One vector is turned by the same rotation once a tick. Each row is the vector after some number of ticks, and that number follows the row.
The counts run from 0 to 916.
[ 20   7  -6  -6  -6   0 -10  -3  -9  -2  -4 -12  -3 -12   5   5   1   5
  -5 -15   4   0   5  14  -9   1  -8  -4  -7   1  -9   2   2 -13 -12   5
   5 -10   8  -7  -1   5  -4 -23  -7 -10  -1  13  -7  -6  -5 -11  14  19
   4   6  -4   0 -12  13   0  19   7  -3   9   1   8   4  12  -9  -2   4
   2   0  17  -3  -7 -15  -3  -7   5  -2   7]  60
[ 25  -4  -2   6  -3 -16  -5  -2   1  -5 -11  -8  -2  -3   4 -11 -11  -3
  -4  -6  -1   2   2  17  -2   5 -11  -5 -16   4 -12  -2  -2   6  -1  -2
  -4  -5   9  -5  -5 -10 -11 -11  -3 -11   6 -15  -3  -1   4 -19   6   0
   5  -2  -3  -4 -15  -9   3   9  -1  12  19  -2  -8  -5   2  -1   0   7
   4 -14  10   1   9 -11 -11  -8  19   2  10]  155
[ -4   4 -12 -11   0 -14  -5  -8 -17  -1   0   5  -2   5  11   6  -2  11
 -12  -8  -6  -9   9   1   8   4  -3  -8 -16  11 -10  16   3   1  -1   3
   0   5   9   6   8   9   3  -7  -4  -6  -9   6   5   6  15 -12  16   3
   2   6  -4  -5  -6   6   2  13  10  -1   8  -7  -1  17   0  -8  -5   9
  -8  -9  -7   7  -6 -16 -15 -12  -9  -6  -2]  511
[ 11  -9  -6   4   7 -12   2 -10  -7   5  -8  -3   1  -5  13   6 -13  -2
  -2  -2  -5  -4   8  17  -5   2  -9  -1 -11   7 -11   0   6   8   5  -7
   2  -5   4  -5   0  -3  -1  -9  -7 -16   1  -4  -7  -2  -1  -8  10   1
  -1 -17  10   2 -11  -4  12  10   6  13   5  -6  -4   6   2  10   9   5
  -2  -3   1   1  12 -24  -9  -3   8  15   8]  410
[ 17  -8   2   7  -3   0   4  -5  -2   1  -8 -11  -7  -5  -7  -5  -6   1
 -16 -15   7 -14   7   5  -6  -8  -1 -16 -10  11 -21   1 -10  -2  -5  10
  -3  -5   5   7  -6  13 -12  -5   7   1  -3  -2   2  12  13 -13   6   4
  11  -3   4 -17 -11  -8   9   9   8  15  13  -5 -16   0   3   3  -4   1
  -5  -7   0 -12   0  -1   8   1   8   7   7]  444
[  9  -6  -6  -2   0  -4  -5   0   0 -13  -5 -12   4  -9   2 -11  -5   8
 -16 -13   3  -1  13  16  -4  -5  -9  -9  -7   3 -14  10  -5 -16   3  -6
  -5   3  10   2  -9  13  -8  -8   2  -2   6   2  -3   8  10   4  10   9
  17 -11  -4  -6 -15  -6   2  16  11   9   7   1 -11  -2   6  -5 -14   5
   0   4   4 -14   3  -7   6   4  15  -2   3]  843
[ -1  12   4   3  -1 -10 -11 -10  -7  11  -8   4  -9  -7   1  15  -3  -3
   9 -15  14  -5  -1  -5   3  -4 -16 -10 -18  -3 -13   7 -16   1 -14  15
   1  -5   7   0  -3   8   1 -11  -1  -2  -2   4  10   3  17 -13  18  -4
 -11  -4   6  -5   0  19   0  14   3   2   9   3   7   9   9  14   6  -1
  -8 -12   3  -4   0   5  -1 -12  -6  -3   2]  30
[ 12   5 -12  11   0 -16  -5  -4   1   0 -10   2   1  -9  17  -1 -13  -3
  -3  -1   2  -7   5   3  -8   0 -14  -5 -17   4 -12   7   5   9   8  -5
  -4  -5  -1  -9  -6  -8  -1 -17 -13  -5  -7  -3  -7   2   4   0  20   2
  -7 -20   9   7  -4  -2   8  13   1  11  -4   1  -2   1   1  23   8  -5
  -7   1   5   0   9 -12   3  -1  -1   9  10]  411
[  3 -11   6  -7  -5   8  11 -14   9   0   1  -8   2 -19  12  10 -10   6
  -2  -3  11 -15   9   3   3   8   0  11  -3   0  -9  17  -8  15  -1   7
  -8  -2  12  -8  -2   4  -7 -10 -15   7   1  15  -1   4  -1 -17   0  10
  -7  -4   9   5   5   3  -6  16  13  14   9  -2   2  -7  -7  -1  -3   8
  -5  -8  -7  -3 -12  -1  -4 -10   6  -6  -2]  433
[  5   2 -13  -2  -2  -8   4  -6  -8   5  -8  15   4  -4   3   7  -9   7
  -9 -10   0  -6  -6   1  -7  -1  -5  -5  -2 -10  -4  10 -15  11  -3   7
  -4  -5   8   1  -1   0  -2   3  -9   3 -10   1 -15  18   2 -12   7   7
 -23 -13   6  -3  -5 -15  -1  12   0   5   7  -3  12  26  -7   7   9  11
   4  -8 -12  10   4 -10  -5   1  -3  -1  -8]  871
[  9 -14   1   2   3 -10   2  -9   3   2  -8 -15  -6 -11  -3   3  -3   8
  -1 -12  -5  -9  -1  15  -4  -3   1  -8 -14   4  -8   3  -2   6   3   0
  -3   3  12   4   0   8  -4 -11  -7   1  -2  -3   5   8   6 -21   5   4
   7  -7   3 -14  -9 -17   7   9  12  17   9 -10   3   1  -7 -10  -1   6
   6  -1   3  -4  -5  -6   2   8  12   7   0]  839
[ -1   9  -3   9  -9 -17  -4  -9  -2   7   6   3   3 -15  16   4 -15  -4
  -1  -2   7  -3  11   7   0   9  -9   4 -13   0  -9   7  -3  -2  -3   3
  -9   8  -1 -17  -6  -5  -8 -18 -11  -4   9  -6   5   0  12   1  26   8
   7  -6   5   3  -4   4  -4   6  -6   4   5  10  -7  -1  -6   9  -1  -2
 -15 -11  -4   2   6  -6  -7  -7   9 -12   9]  492
[  4   4 -13   7 -12   0   1  -5  -1   1   3  -4   2 -11   9 -10   0   8
 -19  -3  13  -6   5  -7  -3   3 -14 -18  -7   4  -7  14 -12  -6   2  -4
 -12  -2   9  -6 -21   1 -16  -3  -1   7   3  12  -5  10  12  -3  11   7
   7  -3   0   2  -7 -13   5  18  -5  12  17   7  -8  -1   5  -1  -9   7
 -22   0   0   0   0  -5   2   0  11 -15  -8]  612
[ -3  -6   4  -3   2 -19  -2  -6   8   6  -9  -1   0  -8  13  14 -10   5
  -1  -2  12  -9  12  10  -1   8  -4   3 -21  -1   0   8 -11   2  -2   3
  -4  17   5  -7  -1  12   9 -17  -6   5   0  -1   3  -8   7  -2  16  -2
  -3 -10  -4  12  -9   3 -16   1   4  13  -2   3  -2   3  -3   7  -2   9
  -1  -1 -11   3   3  -3 -18   6   6 -12  -2]  487
[  6 -24  -8   7   1 -14  15 -16  -7   5  -9  -2   1  -9   2   7   0   1
   6 -14   3  -6   5   6  -3 -10 -10  -4 -14   3 -11   8   0   0   9   5
  -7  -1  22   4  -9   4   3 -10  -2   2  14   4   4  -1   5 -12  12  -3
  -3  -9  16  -7  -5 -13   9   8   3  13   5  -9  -3   9   2  10 -11   4
   0   6  -3  -4  -4  -3  -1  12  -8  13  -2]  414
[ 10   0   9   2  -8  -2   0  -4  -2   7  -6   3   4 -14   3   9 -11   0
  -2  -2   2  -6   2  10 -13  -7  -6  -2 -14  12  -9  10  -3   2   5  -1
  -8 -16  11 -13   0  -8  -8 -16  -3 -10  -7  -2   0   5  -6  -6   2  10
  -6 -16   4   2  -8  -2  14  10   7  13   9   3   6  11  -7  28   9  -4
 -15   3   6  -4   4 -16   4   4  -1  11  12]  810
[ 10   3   2   0  -5   3   5  -8   8  -3  -8  -2  -3  -9  -3  -1 -13   9
  -6  -8   8  -7  10   7  -7  -5  -6   3 -11   0  -4   5  -8  -7   2  12
  -5   1   9   9  -3   3  -5 -18   5  11   5  -4  -3  15   5   5  14   5
  14  -6  -4 -12 -10  -2  -9  15  12  17   2  -2  -9   1   8  -1  -9  10
   9  -7   2  -7  -1   7  10 -13   9  -6   4]  763
[  3  -1  -3  10   2 -10  -6 -11  -9   6   3  -2  -3  -9  18  11   4  -7
   9  -7  11   2   3  15  -1  -3 -13  -4 -10 -11 -13   6   4 -10  -7   4
  -2  -5  11  -8 -11  -4  -9 -12 -10 -12  17   6 -11  -6  -1 -12  19  -5
   1   1   1  -4  -2   7   3  16  -3  -8  10   2   2  12  17  -1  -1   8
  -5   2  12   4   4 -18   0  -5   6   3  12]  404
[ -8  -3  -4  -6   2 -19  -5 -10  -3  -6  -9  -2   6  -8   4   8   2   5
 -13  -5   7  -8  10  17  -3  -8 -15 -11 -15  10  -5  11  -3 -15  -6   3
  -3   6   6  -1  -7  14   6  -8  -1  -5   6   9  -5   1   5  14  16   3
   2  -5  -2   0  -7   0 -10  18   6  -1   1   8 -12  10   7  -2  -6   8
   4   6  -6  -3  13 -20  -5  12  -2  -5   5]  397
[ 11 -10  -6   2  -2  -5   3  -7   1  12  -9  -4  -2  -5  -2  -1  -1  -4
  -5 -11   5  -3   2  10  -3  -2 -10 -11 -14   9  -9   3 -21  -9   2  11
  -6  -7  14  -2 -14   5  -1  -8  -1   0  10   3  -3  -5   2 -12  12  -7
   4  -7  -4   1 -12  -9   1   9  -4   8  17   1  -1  10   6   8  -5   8
  -2   7   9  -7   3  -2  10  25   5  15  -3]  469
[  8  -7  -6  -5  -5 -14   6  -4   9  10 -20  -3  -2 -10   6   9  -8   8
  -7  -3 -11 -16  10  15  -1  13   7   7 -22   9  -3   8   1  21   7  -2
  -6   3   5   1   4  -1   8 -27 -15  -5  -6   1  -2  -8   0  -9  16   4
  -6 -11  -2   7   0  -1  -8   4   7  13  -1  -1   5   1  -5  10   0   4
  -9   4  -1   9   3  -9  -6  13  -7   5   0]  576
[  0   2   0  -5  -1  -5   2  -6  -3 -12  -6   1   3  -2  13   8 -13   7
  -7  -2   0 -14  11   9   4  10   7   1 -21   8 -11  14   4   7   8  10
  -8   9   7   7  15  11   7  -6  -2   5  -4   1   0   9   8  -4  10   5
   7  -2  -8  -7  -4  -1  -8  12  21   6  -1  -4   1   5  -2  -3  -9  16
 -12  -7  -7   3  -4  -8 -12 -12   7   0   2]  512
[  4  -1 -17 -11  -8 -10 -11   0  -7   3 -15 -10  -3  -3  -1   2   5  18
 -15 -15  -3  -9   1   2   0  -1  -4 -16  -7  -3  -8  10  -5   3  -9   1
   2   3  12   6   3  14   3 -23  -5  -1 -12  15   4   5   1 -13  13  12
  -2   5  -1   4  -9  -5  -1  16   6   6   7   0  15   9   3 -12  -4  10
   1   3  -2   4 -11  -3 -14   2  -5  -5 -12]  56
[ 15  -1  -5   6  -7  -4  -7  -7  -3  10  -7  -2  -7  -3 -10   1  -9   1
  -3  -7   0  -9  -1   9 -16  -8 -10  -3 -11   5  -9  -2  -9   8   3   6
  -8 -13   1   7  -8   5  -3 -16   5   2   2  -5 -13   6   8 -13  11  -2
  10 -11  -8 -11  -8  -7  12  12   2  18  15   4  -4   7   1  12   5   6
  -4   1   9  -2  10  -7  14   4   6  10   8]  300
[ 11   2   6  -4  -3   0   3 -16   0  -1 -11   8  -5 -15   7   1 -16   1
   7 -11   7   1   2  10  -7  -9 -12   0 -14 -10  -6  11 -14  -6  -4   5
  -3 -11  -2  -3  -2   2  -6  -6  -4   3   6  -2 -11  11   3   5  12   4
  -4 -10   7 -12  -3  -3  -8  21  12   6  -3  -4  -5   3  11   2  -6   9
  16 -15   2  -6   9 -13   7 -13   8  -2  17]  84
[  7 -10  -4   5   6 -17  -7 -11  -4  14  -5  -9  -3  -7  -1   2  -5   6
  -3  -7  -7 -12   4  11  -4   6   4 -15 -18  21  -4   2   3  13   8   5
  -3   4  11   6   2   4   4 -21  -9  -3  -5  -6   5  -2  11 -14  11   3
   0  -2   9  -6  -5  -5   6   9   1  22   4  -9   3   1  -1   4   3   7
  -7  -5   1   0   2   0   3   2  -3   8  -3]  750
[-13   2   8   3  -4  -8   6  -8   6   7   9  -1  -7 -20   2  20  -5   7
  -1  -4   9 -17   3  -6  -1   7   0   7   0   2  -2   8 -12   5  -6  22
 -10  -1  20  -4  -3   2  -9 -12  -2   3   0   5   2   9   6 -28   8   5
  -4   3   1   1  10  -3  -2  16   5  14   9   3   1   9 -13   2  -1  11
 -10  -7  -3   8 -10  -7   4   0  14 -11  -4]  208
[  0   8  -5 -10  -3  -3 -17  -9  -2   5  -2  -9  -7  -4   5   2   1   8
  -3 -16   3   0 -14   5  10  -7  -7 -17 -13   9  -4  14  -5  -4  -7  13
  -3  -6   9  -4  -3  15  -2 -10  -7  -7 -14  13  -6   5  -2 -18   9  -2
 -11  12 -10  -4  -5  15  -1  14   9  -1  16  -2  11  14  15  -9  -1  17
   2  -6   3   2 -10 -11  -6  -2  -1  -7  -2]  455
[ 23  -3  -7   0   1 -11  -6 -14 -12   0  -6  -9  -5  -6   9   1  -5  -3
  -3   4   3  -5   5  15  -5   1 -18  -9  -5   4 -11   2   3   1   5  -5
   6  -9  12  -7  -9  -4   0 -16  -4 -14   3   3  -9  -7  -4 -13  14  -1
   2   4   2   6  -9   0   2  22   5   8  10   8   2   2  13  -1  -8   6
   0   0  15  -1   5 -25  -7   3   5  11   7]  235
[ -1  -3  -4  -4   7 -16   2  -7  -8 -14  -2  -2   3  -2  14   1 -12   9
 -12  -5   3 -13  10  11   5   3 -12  -8 -21  20 -12  16   0 -10  -1   6
   5   8   6  10   0  15   6  -7  -6  -9   3   4   7  -1  15  11  16   2
  -5  -6   6   0  -9   7  -6   8   4   4  -2   3  -4   9  12   0 -14   7
  -6   3  -7  -8   5 -15 -18  -7  -6  -4  -4]  342
[  4 -14  -4  -5   4  -6  14 -12  11  -7  -3  -6   1  -1  12   9 -10   1
  -5 -19   4  -7   8   9   6  -1   1  -3 -24   1 -10  13 -11  -2   3   4
  -9   9  13  11   3   9   3   0  -8   3   0   0  -3  11   3   4   9   1
   1  -5 -10  -5 -11  -5 -14   9  12  -1   9  -5  -2   9   1  -4 -16  16
   6  -3 -14   0   0  -4 -13   9  11  -3   5]  168
[  7  -6  -6  -5  -8  -7   6  -9   0  12  -8   6  -6  -9   6   9 -12  11
  -7  -1  -7 -17   5  11   1   4   4  -2 -15  25  -8   9   1  14   7  11
  -7  -6  13   8   8   0  -4  -6 -12   1  -6  -3  -1   7  16 -11   8   0
  -9   7   4  -4  -2  -1  -2   7  -6   8  12  -8  -5  11  -5   6   7   0
 -12 -12  -6   4  -4  -4  -2   4 -13   4  -4]  351
[ 14   3   4  -2  -9   9   2  -6   6  -2  -5 -15  -2 -14  -3   0  -3   0
   1  -6  15  -7  -2   1  -8  -3 -19  -5  -3  -5 -10   3 -15  -1 -11  13
   6 -15  13  -3 -10  11  -6 -10   2  10   1  13  -7   3  -7  -7   2  -3
 -10  -1   5  -2   0   4  -4  25  14  17   8  -1   3  -5  13   3   0   1
  10  -4   0 -15  -2   1  10  -1   1  -4   7]  539
[ 17  12 -13   6   0  -5 -14  -1   3  -3  -2  -3  -1 -11   7  -3  -8   1
 -14   3  -2 -10   5  15  -6  16  -2   0 -15   3 -13  10   0  12   3   2
  -5   2  -1  -3   1   0  -5 -15 -14  -5  -1  -5  -6  14   4  -4  17   9
   6  -8  -5   6  -9  -3  -4  18   4  25   3  -3  -5  -3   5  -6  -1  11
  -3  -5   9  12   5 -10   9 -12  18  -3   5]  67
[  8   5   0   6   1   1  -1  -8  -6  -1 -15   0 -10  -6  -2   8  -2  -2
   5 -14  13  -5   9  -7  -8  -2 -11  -4 -17  -9 -23   4 -10  -3  -7   9
  -6  -4   4   3   3  19   2 -18   5   4   0   7   5  13   8  -4  12   7
   6 -13  11 -14   0   9   2  22  11  12   3   6   0   1   7  15  11   6
  -2  -4   4  -8   0   6  10  -5   2   1  13]  819
[ 17  -6   7  -7  -6 -17   5 -15 -11  10 -12  -1  -7  -8   7  14 -13   8
  -2   1   2  -4   8  17  -1   5  -6  11  -6  -4  -5  -1 -11   0  -1  -1
   1  -9  13 -15  -3  -9   0 -15  -1  -7   4   1   2  -7  -3 -19   7   9
  -3  -8   3  -1  -3   5  -2   4   2  -2  16   4  -4   6   0  -1   5   2
   1  -2   1   2   4 -16 -16  -1   5   9  10]  490
[ -5  -1   3   2  -2 -14  -5 -11   1   8  -6  13  -2 -16  -3  18  -5  11
  -5   8  -2 -17  -1  15  -8  -6   4  -6 -11  17   9  12   0   7  -2  13
  -6  -1  10   1   3   2  -2 -18  -8  -1 -12  -5  -9  10   3 -10  10   1
   0   6 -13   3  -9 -13  13  12   4  17  11  -1   4  13  -9   6  10  13
 -10  -2   4  14   1 -16   2  11   1   1   1]  296
[ 23  -2   7  -3  -2  -9  11 -10  -7   1  -6  -6  -9  -8  -4   6  -8   2
  -4  -3   2  -4   7  16  -7   2  -3  -5   1   6 -14  -1  -3   1  -3  11
   0 -12  18  -5  -4  -3  -8 -13   6 -10  17  -7   7  -2   4 -28   7   9
  11   8   3 -13  -6  -9   4  13   1  12  15  -4 -10   1   1 -11  -6   1
   1 -12  12  -2   0 -13   7  -2  17   6   7]  834
[  1  -5   1  -3   9  -2   7 -10   4  -8  -5  16   2 -15  14   7 -19  -4
  -4 -13   2  -8  11   5  -2  -5  -8  -7 -13   6 -13   9 -19  -4  -1  -1
  -9 -13   0   0  -2   3   4   9  -1  -3  -4  -6 -11  14   0  -1   2   6
  -8 -19   5  -7  -9 -11  -6  10  16  17  -5  -1  -9  15   4   7  -1  10
   7  -3   0 -10   4 -15  -1  -3  14  14  17]  873
[  3  -1  -3   6  -1   2   5  -5   6   5   9  11   0 -18   7   9 -16   5
  -3   1  -2 -17   5   1  -3   9   4   2 -11  12 -11  19   0  15   3  14
 -14  -3  12   3   7  -1  -5  -4 -20   0  -7   4  -6  18   9 -11   7   7
 -17  -3  11  -4   0  -5  -4  12  -6  14   5   1   4  15 -10   3   3   7
  -7  -9  -7   8  -1  -7   2  -4   1  -3  -2]  352
[  6   5  -4   3  -3  -5 -14  -3  -1  13 -13  -4  -1  -5   5   3 -10   5
   5 -11   0  -7  -6   4 -11 -10  -7 -11 -13  -8   1   5  -7   7   3  -5
  -4  -4   5  -5   2  13   2 -21   3   0 -13   2  -9   8  -6  -9   1  -5
   0 -20  -9  -2 -11 -11  14  19  16  26  -1   1  10   7   8  12   6   6
   2   3   5  -5  -3  -8   0   1  12   0   5]  305
[  6  -2   5   0  -3   0   7 -13   7  -8  -2  -2  -2 -11   8  12 -12   1
  -2  -9   8 -18   5   2   5  11   9   6 -17   2 -19   9   0  14   6  10
  -5  -1   2  11  11   5  -4 -14  -3   9  -3  10 -14  15  -2 -10   9   5
   9  -2   4  -8   8   9 -10  19  17   8   2  -8  -1  -1  -3  -2  -4  10
  -1  -8   0   4  -9  -5   0 -18   7   0  12]  513
